A single turn carries every row of the set below to another of its rows. Some are shown first; where does it send the rows asked next?
dipu: [ -5, -33,   3,  34,  -7,  -5, -35,  19,  -1, -10,  -5,   7,  11]
suv: [ -3, -15,  -4,  23,  -9,  -1, -18,   9,  28,   4,   9,  -5, -15]
fip: [-19, -30, -31,  31,   3, -10, -19,  14,   4,   9,   0,   7,   0]
sebub: [ 16, -30,  -7,  37,  -2, -10, -37,  28,  -6,   5, -10,   5,  10]
gopet: [  7, -13,  -7,   6, -31, -14, -10,  22,  -7,   3,  15,  18,   0]
kepu: [-28,  -8,  -6,   6,   4,  -1,  -7,  21,  -5,  -6,   3,  -7,   1]
met: [ -1,  -7,  -8,  12,  -4, -37,  -1,  34,   7,  16,  19,  -4,  -8]
fud: [ -5, -37,  -6,  32,   2, -10,   3,  33,  -2,   9, -17,   7,   3]
Piz: [-13,   4,  16,  15,  21, -12, -15,  22,  14,  11,  -4,   1,   4]
gimus: [-10,  -9,  10,  -1,  11, -22, -19,   3,  -8,  -1,   6,  14,   9]
dof: [ -9, -15,  -1,  16, -22,  -2, -10,  19,   3, -10,   7, -15, -12]
lazip: [  0, -40, -10,  36,  -2,  -7,  -1,  27,   0,   7, -18,   8,   1]
tobop: [  5, -39, -30,  29,  -4, -10, -22,  28,   1,  13,   4,   2,   1]
Teput: [  4,   2,  13,  29,   3,  -6, -30,   7,  19,   4,  -9,   2,  -5]
simip: [ 13, -23,   1,  25,  -9, -11,   8,  40,   3,  -1,  21,   9,   1]
vizem: [ -7,   5,  -5,  27,  14,  -4, -10,  31,   4,  -1,  31,   9,   1]
Mef: [-15,  12,  -3,  19,  11, -11, -13,  15,  -8,   5, -17,  -4,  -2]
Saz: [  8, -21,   5,  29,  10, -23, -23,  43, -11,  16,  -9,   1,  15]
Relus: [-13, -15, -11,  32,   4, -33,   1,  32,   2,  25,  -4,  -1,  -3]
dilez: [ -2, -33,   0,  35,   5, -10,  -1,  33,  -5,   8, -22,  10,   6]
seb: [  3, -35,  -4,  38,   1,  -7,  -5,  26,  -4,   5, -23,  10,   4]
Zusi: [ -8, -10,  -7,  -5, -13, -13,  -9,  26, -14,   5,  13,  23,  11]
kuf: [ 24,  -8, -18,  40,  -5, -14,   1,  20,   3,  10,   5,  16,  -9]
rol: [  1,   6,  -8,   6,  -5, -18, -15,  18, -17,  12,  -3,  28,  11]
Pav: [ 16,   4,  -6,  14, -23, -20, -15,  14, -11,  10,  -1,  22,   0]
sivu: [ 10,  -4, -17,  34,  19,  -2, -13,  17,  -7,   2,  -5,  27,  10]
lok: [ -3, -30, -16,  22,   8, -23,  -7,  44,  -4,  23,   4,  -3,   7]
lifi: [-21, -13,   0,   8,   7,  -8,  -5,  22,  23,  11,  15,  -4,  -5]
subon: [  3,  -9,  -3,  19,   6,  -9, -45,  10,  -1, -11,   2,  14,   9]
duliz: [  1,  -7,  22,  11,   4, -28, -23,  36,  -3,  -3,  10,   3,  12]
Boruf: [  3,   6,   3,  30, -16, -12, -15,  12,   0,   0, -11, -11, -15]
Beke: [  1, -10, -34,  21,  -3, -19, -23,   7,  10,   8,  12,   8, -12]
kanad: [ -1, -18,   3,  19,  14,   0,  -5,  36,  -9,  -9,  12,  22,  20]
keru: [ -6, -19,  11,  -2,  -6, -27,  -5,  12,   0,   0,  19,   3,  -2]
Leze: [  8, -12,  -2,  11, -14, -29,  -9,  -2,   4,   8,  12,   5, -15]
Kam: [  1,  15,  -1,  34,  17,  -7, -15,  28,   1,   1,  21,  12,   1]
pif: [ 10,  10,  -2,  40,   3,  -6, -19,  23,   6,  -3,  24,   8,  -6]
Tirul: [  4,  -2,  -3,  12,   4, -25, -22, -10,  -2,   7,  -2,  15,  -4]
pigo: [  0, -18,  22,  35,  -5, -29, -15,  37,  -3,   6,  -7,  -3,   8]
dezo: [  3,   0,  -7,  32,   0,  -2, -13,  27,   9,  -6,  34,   6,  -6]

Mef turns into Boruf
tobop turns into lok
keru turns into gimus
Now find these:
Pav turns into gopet
Beke turns into met
Relus turns into pigo
lifi turns into Piz
lazip turns into fud
sivu turns into kuf
pif turns into dezo

